The same turns and mirrors carry the whole set onto itself, and each row onto the other rows of its family. Which rows share a family with each named row? Give them in list order.
These 18 rows form 3 families of 6 rows each.
Z_382: 3, 11, 4, -3, -12, 3, -1, -3, 11, 6, -9, -7, -3, -3, 11, 4, 6, -9, -8, 6, -15, -11, -14, 6
Z_429: 5, 11, -11, -11, 16, 2, 4, -1, 7, -13, -7, -3, -11, 1, -4, 17, -5, 11, 23, 2, 1, -2, -9, -13
Z_393: 5, 2, -15, -7, 9, -1, 1, 0, -5, -13, -3, 2, -1, 16, 12, 15, -1, 22, 7, 6, -4, 11, -18, -6
Z_18: 11, 0, -12, -19, -2, -6, -7, 1, 17, 4, 8, -9, 13, -13, -9, 6, 9, 2, 5, 12, -7, -7, -6, 2
Z_240: -14, 6, 15, -2, 2, 4, -11, 1, -5, -1, -1, -6, -1, -6, 3, -7, -13, -7, -4, 4, -9, -13, 0, 9
Z_705: 3, 1, -10, -16, 11, 6, 2, -19, 0, 2, 5, 7, -4, 11, -12, 9, -8, 1, 8, -15, 11, 15, -20, 0
Z_734: -1, 5, 5, -11, -13, 7, -11, 10, 2, 9, 7, 5, -5, -9, 9, 0, 11, 1, 1, 5, -20, 3, -19, 5
Z_594: 4, 3, 0, -14, 10, 16, 5, -4, -7, 5, -10, 1, -7, 1, -15, 4, -6, 2, 1, -15, 22, 6, -6, -6
Z_977: 1, 1, -3, -7, 1, -3, -6, -4, 13, -4, -6, -19, 13, -9, -8, -5, 0, -4, -8, 10, -1, -20, 2, 3
Z_251: 14, 10, -4, -6, 2, -18, 1, 0, 11, 1, 2, -4, 6, -17, -10, -7, -7, -8, -7, 3, 3, -4, -1, 7
Z_835: -10, -8, -2, -8, 7, 8, 0, 5, -17, -9, -5, 1, 2, 17, -1, -8, 3, 22, -3, -4, 6, 12, -18, -5
Z_831: 3, -4, -12, -20, 8, -6, 11, -6, -7, -4, -5, 2, 8, 14, -7, 11, -5, 15, 2, -5, 18, 6, -8, 1
Z_361: -6, -6, -16, -7, -2, 12, -9, -8, -1, -16, 1, 10, -1, 5, -10, -8, 7, 12, -5, -13, 10, 12, -24, -8
Z_544: -8, 2, -15, -9, 12, -1, -6, -9, 6, -22, 6, 6, -6, 8, -4, 5, -4, 13, 21, -3, -5, 6, -23, -9
Z_281: 13, 16, 1, 5, 3, -10, -4, 7, 11, -1, 2, -5, -6, -11, 6, -8, 1, -4, -2, 9, -20, 3, -17, 2
Z_173: -11, -4, 8, -17, 3, 3, -15, 7, -7, 6, 14, -1, 8, -13, -11, -8, -8, 0, 1, 2, 0, -2, 1, 10
Z_413: -6, 7, 12, -1, 0, -8, -4, 10, -2, -1, 2, -2, -2, -13, -7, -27, -3, -5, -7, -2, -4, 0, -9, 6
Z_343: -5, 4, -7, 0, -1, 19, -5, 9, -4, -18, -13, 4, -12, -1, -2, -5, 10, 16, 1, -5, 5, 3, -17, -17

Which other rows belong to the same family as Z_413? Z_393, Z_251, Z_835, Z_831, Z_281
Which other rows belong to the same family as Z_240? Z_382, Z_705, Z_977, Z_361, Z_544

The same turns and mirrors carry the whole set onto itself, and each row onto the other rows of its family. Which rows share a family with each named row? Give them in list order.
These 30 rows form 5 families of 6 rows each.
Z_335: -14, -2, -6, 14, -1, 13, -6, 7
Z_402: 9, -17, -1, -13, 3, 4, -4, -5
Z_731: 5, -7, 5, -12, 7, 12, -10, 5
Z_625: 15, -2, 3, -12, 4, -6, -8, 4
Z_644: -17, 4, -4, 11, -5, -4, 9, 5
Z_883: 9, -13, 2, -11, 11, 6, -7, 5
Z_634: 10, -3, 7, -11, -5, 2, -14, -4
Z_101: 10, 0, 7, -11, -1, 2, -14, 3
Z_336: -11, 1, -19, 9, -5, -6, 5, 4
Z_178: 9, -9, 1, -16, -2, -6, -3, -4
Z_37: 2, -17, 2, -11, 6, 7, -12, -3
Z_351: 15, -10, 2, -12, 5, -3, -2, 2
Z_85: 0, -10, 13, 2, 10, 5, -14, 2
Z_80: 5, 2, 11, -14, -1, -4, 5, 4
Z_805: 10, -12, 3, -10, -3, 4, -8, -10
Z_700: 0, 10, -1, 12, -5, -7, 6, 14
Z_999: 10, -8, 10, -10, 9, 1, -5, 9
Z_658: -3, 7, -13, 10, -8, -3, 13, 4
Z_388: -2, 0, -10, 16, -2, 4, 15, 8
Z_560: -10, -6, -7, 22, 0, 1, 2, 3
Z_900: -5, -5, -15, 20, 1, 3, 4, 5
Z_391: -5, 2, -5, 20, 1, 6, 6, 10
Z_323: -3, -8, -7, -14, -1, -5, -13, -9
Z_869: -18, 1, -9, 13, -4, -6, 3, 3
Z_611: -17, 0, -2, 17, -3, -3, 5, 4
Z_418: -7, -1, -12, 8, -16, -3, 3, -8
Z_345: -10, -3, -18, 16, -4, 4, 0, -1
Z_24: -6, 0, -20, 11, -4, 0, 10, 4
Z_190: 6, -4, 7, -12, -2, 8, -15, 0
Z_763: -9, 3, -4, 12, -4, 3, 15, 9

Which other rows belong to the same family as Z_402? Z_883, Z_351, Z_388, Z_900, Z_24
Which other rows belong to the same family as Z_190? Z_644, Z_634, Z_101, Z_869, Z_611
Which other rows belong to the same family as Z_37? Z_178, Z_999, Z_658, Z_391, Z_345
Which other rows belong to the same family as Z_418? Z_335, Z_85, Z_80, Z_700, Z_323

The same turns and mirrors carry the whole set onto itself, and each row onto the other rows of its family. Which rows share a family with each named row? Give them in list order.
These 18 rows form 3 families of 6 rows each.
Z_442: 23, -9, -31, 0, 7, 5, -8, -17, 6, 16, 8, -8, -7, -6, -19, 19
Z_920: 21, -13, -36, 4, 6, 2, -9, -17, 1, 11, 13, -7, -14, -9, -18, 17
Z_859: 16, 21, -18, 19, -3, 8, -15, -24, -13, 4, 16, 3, 0, 0, 2, 16
Z_254: 11, -10, -3, 4, 7, -16, -19, -2, -5, -11, -5, 5, -14, 3, -7, 21
Z_486: 8, -7, -2, 10, 7, -15, -18, -4, -4, -13, -7, 3, -18, -3, -8, 12
Z_686: 17, 17, -18, 22, -9, 0, -19, -23, -11, 1, 15, 0, 3, 9, 3, 14
Z_452: 23, 1, -7, 1, 8, 3, -8, -11, -3, -1, 24, 13, -19, -1, 0, 30
Z_524: 19, -9, -28, 11, 7, -10, -31, -25, -17, -3, 6, -6, -13, 4, -2, 4
Z_258: 17, 19, -16, 21, -6, 4, -11, -21, -13, -4, 20, 0, 0, 6, -2, 13
Z_641: 24, -2, -9, 4, 4, 0, -4, -8, 0, -4, 28, 11, -19, -1, -7, 27
Z_564: 2, 4, -22, 14, -4, -2, -5, -10, 5, 7, -8, -10, 3, -8, -16, 16
Z_660: 1, 10, -16, 17, -2, 2, -3, -11, 2, 2, -5, -10, 0, -10, -18, 10
Z_97: 18, -13, -35, -4, 9, 5, -7, -17, 1, 12, 7, -5, -14, -11, -13, 22
Z_476: 23, -6, -28, 8, 6, -7, -30, -26, -19, -2, 6, -6, -5, 10, -1, 10
Z_329: 25, 1, -2, 4, 3, -2, -10, -6, 5, -2, 20, 12, -16, 2, -5, 28
Z_671: 16, -7, -34, 6, 4, -6, -29, -25, -20, -3, -1, -2, -10, 1, 2, 8
Z_942: 7, -4, -5, 8, 3, -13, -22, -5, -7, -13, -9, 11, -15, -4, -2, 16
Z_235: 2, 10, -17, 16, -2, 3, -6, -10, 4, 7, -8, -1, 0, -16, -15, 16

Which other rows belong to the same family as Z_442? Z_254, Z_686, Z_564, Z_476, Z_329
Which other rows belong to the same family as Z_671? Z_859, Z_452, Z_97, Z_942, Z_235
Which other rows belong to the same family as Z_258? Z_920, Z_486, Z_524, Z_641, Z_660

The same turns and mirrors carry the whole set onto itself, and each row onto the other rows of its family. Which rows share a family with each named row? Give them in list order.
These 18 rows form 3 families of 6 rows each.
Z_367: -3, -10, -6, 4, 6, 8, 12, 19, 5, 19, 14, -17, -10, -3, -4, -13, -3, -4, 17, 15
Z_601: 11, -16, -6, -5, -17, -6, 17, 8, -19, 22, -5, -17, 15, -13, 6, 7, -10, 9, 9, -1
Z_921: 5, -13, -8, -6, -12, -13, 19, 13, -28, 16, -2, -16, 14, -12, 3, 0, -16, 8, 11, 1
Z_155: 8, -13, -11, -3, -15, -13, 16, 12, -24, 13, -8, -10, 16, -5, 5, 2, -14, 10, 2, 5
Z_415: 3, -14, 1, 1, 4, 8, 12, 22, 1, 16, 4, 0, -13, 2, -8, -1, 1, -6, 20, 15
Z_398: 5, -4, -3, 10, -16, 4, 15, 0, -2, -2, 13, 2, 3, -14, -19, 0, -1, 15, -2, -18
Z_492: 1, -11, 2, 3, 7, 10, 15, 21, 4, 21, 12, -9, -13, -4, -9, -7, -4, -5, 21, 12
Z_516: -1, -11, -13, 2, 3, 7, 9, 18, 8, 16, 9, -12, -6, 2, 2, -8, -2, -4, 11, 22
Z_589: 4, -11, -10, 3, 2, 12, 9, 10, 14, 20, 11, -20, -8, -4, -4, -6, 0, -3, 15, 12
Z_948: 3, -11, -6, -12, -11, -11, 21, 14, -31, 15, 4, -8, 13, -15, 4, 4, -12, 6, 17, -1
Z_352: 2, -15, 2, 1, -1, 15, 10, 16, 5, 20, 12, -9, -14, -5, -10, -3, 8, -5, 21, 6
Z_960: 1, 0, -18, 2, -13, 1, 12, -4, 0, -10, 18, -5, 4, -15, -15, -1, -1, 11, 3, -14
Z_21: 4, -15, -10, -15, -15, -6, 15, 8, -28, 14, 1, -15, 9, -15, 3, 8, -3, 3, 20, -2
Z_288: 4, -3, -5, 13, -9, -1, 14, 7, -2, -9, 8, 9, -1, -5, -22, -3, -5, 13, -5, -9
Z_59: -3, 2, -19, 2, -8, 0, 13, 4, -1, -15, 20, 7, 2, -10, -12, -4, -2, 9, 0, -4
Z_319: 2, 1, -6, 11, -8, -2, 18, 4, -3, -7, 15, 2, 1, -13, -23, -7, -10, 14, -1, -14
Z_244: 3, -11, -11, -15, -12, -11, 17, 14, -30, 6, 0, 1, 11, -11, 4, 10, -7, 4, 16, 3
Z_537: -4, 2, -12, 5, -8, 0, 17, 4, -4, -10, 24, 2, 2, -15, -16, -8, -5, 12, 1, -13

Which other rows belong to the same family as Z_537? Z_367, Z_921, Z_492, Z_948, Z_319
Which other rows belong to the same family as Z_601? Z_398, Z_589, Z_352, Z_960, Z_21

The same turns and mirrors carry the whole set onto itself, and each row onto the other rows of its family. Which rows share a family with each named row? Give them in list order.
These 15 rows form 3 families of 5 rows each.
Z_588: -7, 2, -4, 5, 0, 16, 10, 13, 1, 6, 3
Z_530: 9, 3, 7, -14, 3, 11, -14, 9, 0, -5, 2
Z_470: 5, 8, -14, -1, 5, -10, -16, -4, 13, -5, 2
Z_499: 2, -1, 17, -7, 1, 3, 10, 1, -7, -1, -1
Z_41: 11, -8, -20, 2, -22, 5, 1, 3, 4, 8, 4
Z_744: -12, 10, 0, 2, 7, -10, 6, 0, 6, -4, 2
Z_491: -3, 5, -1, -8, -13, 3, 10, 0, -1, -9, 17
Z_252: 12, 9, 0, 5, 12, -7, 7, -13, -6, 2, -5
Z_600: 14, 3, -11, -15, -16, -6, -18, 6, 2, 1, 1
Z_364: 11, -5, 2, 11, 0, 11, 5, -1, -7, 18, -6
Z_153: 0, 4, -25, 11, 0, 0, 5, 4, 9, 6, -2
Z_35: -1, 12, -15, -1, -17, -16, 0, -4, 1, 2, 10
Z_455: 13, -11, -7, 2, -4, 11, -15, 7, 8, 11, -7
Z_339: 23, -2, 6, -8, -1, -4, -7, -3, -8, 5, -12
Z_836: 20, 3, -4, -3, -18, -4, -3, -13, -10, 7, 8

Which other rows belong to the same family as Z_364? Z_588, Z_41, Z_153, Z_455
Which other rows belong to the same family as Z_499? Z_744, Z_600, Z_35, Z_339

